(in the rows, 128 means zero)
R: several groups of rows, each row roughly a mix of its group's hidden directions; some rows fit no group:
R (147 x 11):
[[118 138 109 157 130 180 128 139 103 154 117]
 [124 127 140  83 110 156 124 143 150 168 124]
 [115 176 118 154 121 162 117 133 132 159 126]
 [100 125 115 105 137 144 131 148  90 169 113]
 [147 147 139 125 140 177 143 145 106 161 140]
 [128 133 119 100 117 182 119 151 140 147 104]
 [115 146 111 177 145 117 139  99 153 111 137]
 [122 124 135  87 118 146 116 159 120 164  97]
 [125 138 153 114 147  74 129 110 114 110 151]
 [128 114 141 105 134  82 155 141 137  98 153]
 [150 141 118 138 119 179 118 163 155 123 121]
 [130 193 140 154 134 139 129 117 145 132 132]
 [105 164 125 116 116 174 151 138 126 144 150]
 [134 132 127 151 111 145 152 125 178  90 130]
 [167 131 129 159 127 138 135 159 157  96 115]
 [125 160 116 160 128 101 149 134 122 102 167]
 [128 134 106 142 106 144 102  73 145 140 126]
 [116 142 119 118 107 140 115 119 114 189 109]
 [146 161 155  91 113 160 142 152 133 121 131]
 [128  83 137 115 129  94 160 126 100 112 116]
 [ 84 109 118 148 127 108 110 118 137 147  89]
 [112 129 104 162 143 131 134  75 124 111 142]
 [120 149 117 123 112 186 129 132 115 151 154]
 [117  98 120 128 145  89 114  93  98 112 140]
 [113  91 141  93 130  97 152 112 107 123 147]
 [126 131 126 142 141 156 160 173  92 125 137]
 [141 164 158 116 109 111 126 111 165 102 134]
 [132  88 125 100 123  94 156 154 141 114 142]
 [122 128 143  77 140 144 125 127  98 165 138]
 [152 114 154 116 140  91 114 139  85 111 134]
 [123 167 152 120 129 129 152 172 110 122 154]
 [131 121 129 153 114 140 134 155 175  90 115]
 [153 104 153  92 111 136 135 154  97 108 122]
 [146 158 134 130 113 173 109 167 135 136 118]
 [127 136 137 137 128  73 125 116 150  93 152]
 [127 124 128 103 110 126 130  85 170  96 135]
 [122 178 121 176 140 151 132 121 131 129 120]
 [117 164 152 130 141 152 157 139  90 128 150]
 [119 139 141  86 130 132 109 136  85 161 118]
 [124 132 111 159 119 153 147 149 175 105 135]
 [131 144 100 164 128 132 115 102 175 120 136]
 [129 149 125 143 125 125  78  96 150 156 137]
 [ 94 139 141 119 119 140 104 156 110 162  98]
 [114 165 114 141 134  79 135 119 161 122 127]
 [122  75 124 105 128  96 116 102 110 130 121]
 [153 116 113 142 131 170 136 162 122 137  92]
 [122 158 147 125 134 157 101 142  80 139 136]
 [ 96 167 118 163 122 163 120 122 131 147 132]
 [113 127 109 115 114 112  85 110 154 167 135]
 [133  89 123  88 130 123 105 104  95 141 134]
 [ 99 104 123 123 127  68 129 114 118 111 130]
 [127 136 144 135 158  73 126 159 114 114 131]
 [139 150 135 165 137  87 131 121 112  89 127]
 [122 167 134 151 130 166 115 114 103 160 131]
 [161 119 110 139 121 169 118 121 164 147 105]
 [106 120 134 120 150  68 140 135 120 110 113]
 [149 103 145  92 131 117 127 169 121 127  95]
 [121  84 133  90 132 157 119 123  96 141 127]
 [153 124 109 154 118 154 143  99 157 105 156]
 [141 164 136 158 137 102 146 166 114 122 109]
 [128 140 108 147 144 118 106 120 185 148 142]
 [137 128 102 152 147 108 147  82 150 118 151]
 [147 109 105 163 129 127 136 123 172  96 135]
 [128 124 139 136 141  74 110 124 105  91 119]
 [140  81 121  92 142 103 114 109 110 113 127]
 [132 129 132  79 138 120 107 128  82 149 124]
 [134 151 159  92 115 153 120 140  91 147 132]
 [129 141 131 158 150 103 156 160 106  94 128]
 [114 172 143 172 114 149 131 139 141 145 136]
 [152 145 150 127 116 123 109 101 163  95 102]
 [111 156 140 135 147  99 151 152 113 100 161]
 [124 116 113 137 147  87 137  74 124 137 133]
 [120 128 136 116 117 184 162 127  99 130 133]
 [ 97 130 112 116 128 130 113 100 131 176  98]
 [104 141 140 152 140  78 124 117 130 165 125]
 [129 120 152 136 130 150 109 152 169 126  86]
 [138 186 132 143 120 139 115 142 163 139 129]
 [100 150 117 125 126 111 133 113 102 182 135]
 [145  87 165 123 128 104 122 125 105  96 122]
 [140 156 126 136 117 174 112 125 134 171 115]
 [121 110 105 105 129 144 100  89 108 158 146]
 [116 162 112 150 120 174 114 146 129 158 126]
 [118 153 146 119 148 134 126 165  97 168 118]
 [159 122 154  84 133 128 151 129 150 133 159]
 [100  95 126 105 130 153 160 126 102 123 157]
 [156 137 133 126 112 166 125 154 174 122 115]
 [160 106 117 132 108 177 121 137 153 131 107]
 [110 168 124 142 124 107 114  77 138 128 139]
 [129 166 133 160 114 157 121 133 155 154 151]
 [147 134 166 105 135 104 134 175 123 115 114]
 [107 124 121 112 115 155  94 119 115 169 101]
 [122 166 131 170 128 139 142 144 170 128 120]
 [149 114 133  94 121 164 121 150 144 147  92]
 [117  94 100 142 127 169 113 121 103 148 109]
 [131 125 149 111 149  90 116 163  89 137 122]
 [139 106 153 113 135  86 127 145  91 101 122]
 [112 157 106 154 138 128 127 160 162  95 126]
 [160 128 113 133 122 169 120 108 161 125 161]
 [147 157 128 158 125 122 166 141 150  97 148]
 [133 120 113 150 106 161 119  89 165 137 116]
 [135 149 132 174 126 152 136 130 162  94 136]
 [137 139 104 137 119 184 141 116 129  97 145]
 [ 89 137 100 113 132 134 137  90 110 159 136]
 [131 165 126 155 132 120 162 151 169 124 119]
 [ 99  99  97 124 128 109 128 117  94 163 127]
 [141  92 116 143 130 144 151 128 139  77 141]
 [132  77 123 112 125 100 117 100 139 103 114]
 [139 148 126 150 123 147 167 129 154 101 163]
 [112 153 107 155 137 171 141 132 111 162 125]
 [103 133 101 133 122 154 123 118 167 163 103]
 [141 118 118 145 133 124 140 107  94 102 178]
 [111 146 132 184 135 145 125 105 158 125 123]
 [126 165 135 119  93 155  98 143 157 135 119]
 [115 120 152 116 139  91 117 143  75 126 127]
 [140 111 145  94 106 143  89 113 107 123  99]
 [138 118 147 155 120 102 144 151  97  98 158]
 [127 101 137 112 145 135 147 160  83 108 147]
 [152 122 147  96 142  94 110 121 151 103 154]
 [150 160 132 138 130 154 130 151 178 125 114]
 [122 158 124 155 155 168 145 143 105 132 150]
 [116 124 117 164 139 115 106 118  77 151 140]
 [126 119 121 110 154  84 138 125  86 113 151]
 [147 143 139 162 115 152 152 139 168 108 144]
 [107 140 153  86 127 119 114 139  99 152  99]
 [147 109  99 150 133 141 103 102 143 162 101]
 [113 104  98  89 131 150  97 129 101 117 125]
 [153 134 132 142 118 121 160 111 104  98 170]
 [114  89 140  86 108 138 145 148 107 112 136]
 [111 147 138 129 128 181 137 147  90 129 139]
 [110 109 111 139 117 123 119  92 166 126  90]
 [127 113 135 124 142  64 119 147 124 106 132]
 [127 162 128 128 113 168 138 155 152 160 113]
 [129 117  91 131 154  99 144  83 142 124 136]
 [129  75 113  96 142 131 130 136 106 126  99]
 [122 156 132 159 143 110 148 157 156 112 159]
 [118 104 101 140 125 148 103  76 114 138 134]
 [109  80 125 103 145 107 137 130  92 118 140]
 [122 140 122 109 121 166 127 142 128 182 106]
 [147 126 148 148 119 171 125 144 156  91 119]
 [148 127 134 100 121 132 111 121 169 135  81]
 [136 117 111 152 152  92 146 106 111 115 165]
 [ 96 163 128 110 130 148 152 152 105 148 151]
 [125 141 142 157 134  89 146 106 138 107 167]
 [ 96 146 107 156 165 127 117 121 110 158 143]
 [140 114 126 123 121 125 123  94 168  81 139]
 [135 130 169  94 137 105 115 105  93 120 139]
 [124 129 120 170 123 130 160 112 149  95 158]]
the one row of each list that fits no group (the others fit one group, some only roughly):
  * z_728: [124 127 114 131  99 155  96 110 142 168 101]
  * z_180: [152 136 144 110 130 180 118 152 148 142 107]
  * z_858: [144 110  92 131 117 168 102 102 144 148 128]
  * z_85: [127 116 159 131 140  82 123 162 103 110 118]
  * z_889: [120 157 109 164 115 171 121 148 138 135 108]
  * z_789: [109 130 129  87 112 152 134 140 126 176 114]
  * z_141: [158  99 131 117 137 112 149 128 126  74 130]
  * z_388: [163 146 134 159 128 168 107 144 152 124 114]
  * z_272: [112 154 132 132 123 150 117 138 152 180 102]
  * z_96: [152 117 147 146 128 149 156 130 155  82 143]
  * z_270: [147 116 162 116 142 101 156 124 113  86 135]
  * z_964: [154 152 139 141 101 167 141 110 156 106 131]

z_96
  * z_407: [132 123 126 139 125 178 112 134 114 164  93]
  * z_245: [124 136 141 114 150  84 102 122  89 132 105]
  * z_801: [ 98 144 115 131 132  82 114  93 114 150 135]
  * z_265: [133 159 130 132 116 162 140 168 164 124 114]
  * z_254: [117 134  95 153  98 140 109 134 163 142  99]
  * z_72: [125 142 132 100 107 173 137 153 111 155 107]
  * z_83: [138  95 143  93 137  82 111 147 129 123 119]
  * z_814: [146  62 115 112 132 124 133 130 134 111 120]
  * z_154: [143 110 127 110 117 150  88  84 148 127 115]
  * z_729: [135 119 140 127 143  58 141 133 135 125 128]
  * z_545: [113 111 132  88 130 109 118 163  95 131 102]
  * z_24: [146 138 109 161 125 183 121 118 149 132 119]

z_407
  * z_320: [137 133 154 121 131 120 117 190 136 126 102]
  * z_351: [109 168 128 163 127 138 136 162 155 115 115]
  * z_219: [130 148 133 127 133 150 145 182 116 126 164]
  * z_547: [102 128 120 146 142  83 125 126  82 141 136]
  * z_516: [112 171 124 159 117 169 143 134 144 140 122]
  * z_189: [104 168 104 168 138 126 155 116 129 118 141]
  * z_321: [122  77 120 126 132 101 126 114  99 106 101]
  * z_413: [156 134 150 125 148  88 135 127 137  82 135]
  * z_694: [114 126 118 168 105 155 137  89 156 123 134]
  * z_844: [142 119 158 120 110  90 141 126 172 109 119]
  * z_279: [116 180 113 155 119 147 139 147 147 140 146]
  * z_966: [ 84 139 123 140 136  91 117 117  91 145 129]
  * z_250: [141 133 150 170 135 106 146 132 157  90 129]

z_844
  * z_276: [165 125 127 141 118 169 130 134 165 101 118]
  * z_835: [120 160 141 120 110 141 123 148 133 185 121]
  * z_940: [107 130 111 127 126 139 107  87 106 171 146]
  * z_53: [155 132 162  89  98 136 106 106 139 133 114]
  * z_241: [141 131 113 138 124 188 132 146 136 160 120]
  * z_60: [137 139 119 178 124 153 152 142 146 102 149]
  * z_603: [105 114 147 108 130  97 111 112  81 138 111]
  * z_804: [109 123 126 120 134  66 105 103 122 122 138]
  * z_142: [123 173 132 163 157 115 120 146 102 115 138]
  * z_731: [109  86 133 104 131  85 119 139 115 110 111]

z_731
  * z_471: [135 159 142 165 127 105 165 143 152 111 131]
  * z_606: [164 137 155  98 111 163 135 149 151 124 120]
  * z_338: [ 97 143 142 135 142 106 141 111  75 136 139]
  * z_934: [126 160 120 130 135 169 119 138 124 174 150]
  * z_502: [115  85 122 119 129  84 142 115 129  94 127]
  * z_599: [136 144 114 171 123 107 140 111 145  84 139]
  * z_555: [142 156 125 163 139 121 139 129 170  92 132]
  * z_97: [145 164 133 153 101 166 158 134 141 116 131]
  * z_123: [114 148 172 137 140 111 117  94 125 146 159]
  * z_478: [145 118 122 114 146 107 131 165 100  90 153]

z_123
  * z_756: [113 151 133 125 110 166 133 173 128 135  97]
  * z_938: [132 111 138 108 133  81 132  88 125 104 146]
  * z_159: [106 162 122 145 112 174 141 162 128 131 127]
  * z_510: [147 127 128 125 113 178 160 159 151 122 125]
  * z_489: [136 102 146 112 134  90 152 158 102 102 127]
  * z_896: [124 177 139 143 124 173 123 147 114 143 124]
  * z_908: [127 134 146 136 147  89  89  95 121 118 152]
  * z_382: [137 142 136 142 116 192 147 143 121 139 136]
  * z_77: [121 153 106 173 136 140 143 108 149 105 154]
  * z_830: [107 108 121 106 120 124  90  86 112 154 135]
  * z_914: [127 129 146 126 137  93 150 132  94  89 155]
  * z_602: [118 132 134  99 124 107  87 110 114 171 116]
  * z_707: [155 133 143 126 121 148 127 150 183 147 111]
  * z_879: [118 110 131 118 137  81 101 115  91 149 128]

z_938
  * z_715: [114 160 125 125 107 132 110 142 164 165 101]
  * z_661: [122  89 135 101 128  81 135 118  98 134 131]
  * z_596: [144  94 137 155 127 144 134 133 103  88 157]
  * z_841: [111 150 133 105 119 158 134 164 161 147 106]
  * z_11: [122 164 131 149 104 171 133 116 128 158 147]
  * z_165: [105 148 142 111 118 155 115 136  93 172 126]
  * z_990: [135 118 145 179 124 110 144 133 154  94 133]
  * z_758: [154 101 155 106 145 104 149 137 117  91 138]
  * z_215: [143 128 155 102 147 112 148 157 106  98 155]
  * z_380: [128  82 128 121 119 109 159 127 134  85 114]

z_715
  * z_332: [123  78 123  92 136 135 115 139 103 152 114]
  * z_301: [124 158 134 151 117 155 133 171 139  92 122]
  * z_837: [128 141 127 108 123 176 134 149 139 166 103]
  * z_244: [131 100 120  78 125 156 123 123 108 146 104]
  * z_120: [140 131 145 113 135  75 131 112 152  94 139]
  * z_743: [101 161 136 113 154 108 119 157  94 147 128]
  * z_425: [124  84 137  94 132 122 132  92  98 138 128]
  * z_926: [123 109 107 131 135 159 100 105  99 168 121]
  * z_828: [142 135 122 173 130 140 147 154 171 114 138]
  * z_79: [129 152 121 178 137 127 144 108 170 122 135]

z_743
  * z_437: [121 125  98 138 130 129 124  77 163 153 119]
  * z_442: [168 127 139 141 125 138 148 143 167  90 134]
  * z_140: [131 117 142  95 112 160 155 163 110 148 113]
  * z_816: [149 150 159  98 136  79 114 136 125 129 140]
  * z_13: [127 118 127 108 120 138  92  95 119 169 100]
  * z_779: [136 106 135 138 132  91 144 141  83  97 126]
  * z_213: [158 116 127 135 120 161 117  88 156 142 152]
  * z_592: [144 114 118 147 129 116 149 128 132  72 159]
  * z_147: [143 107 122 153 157 122 152 109 127  95 165]
  * z_866: [122  98  97 150 116 147  92  95 131 143 117]
  * z_163: [105 161 127 186 132 121 134 123 132 116 145]
  * z_722: [133 154 114 126 122 179 133 161 152 137 145]
  * z_790: [104 105 118 133 151  82 118  90 121 139 123]

z_147
  * z_359: [148 136 109 150 126 164  95 111 157 144 105]
  * z_817: [153 163 143 162 126 102 130 117 153 108 151]
  * z_420: [119 121  90 144 143 160 116  89 158 126 127]
  * z_529: [169 129 143 110 112 162 105 123 153 142 102]
  * z_686: [ 84 115 111 130 148 115 117  98 103 142 100]
  * z_103: [123  94 127 116 121 108  96  93 125 122  89]
  * z_898: [109 122  87 157 122 166 116 118 141 156 137]
  * z_865: [118 145 122 131 134 146 123 148 137 193 122]
  * z_238: [ 97 117 127 115 146 142 107 109  94 165 150]
  * z_296: [ 92 162 131 147 133  85 147 130 117 119 146]
  * z_439: [126 153 127 130 152 106 162 159 167 144 131]

z_817
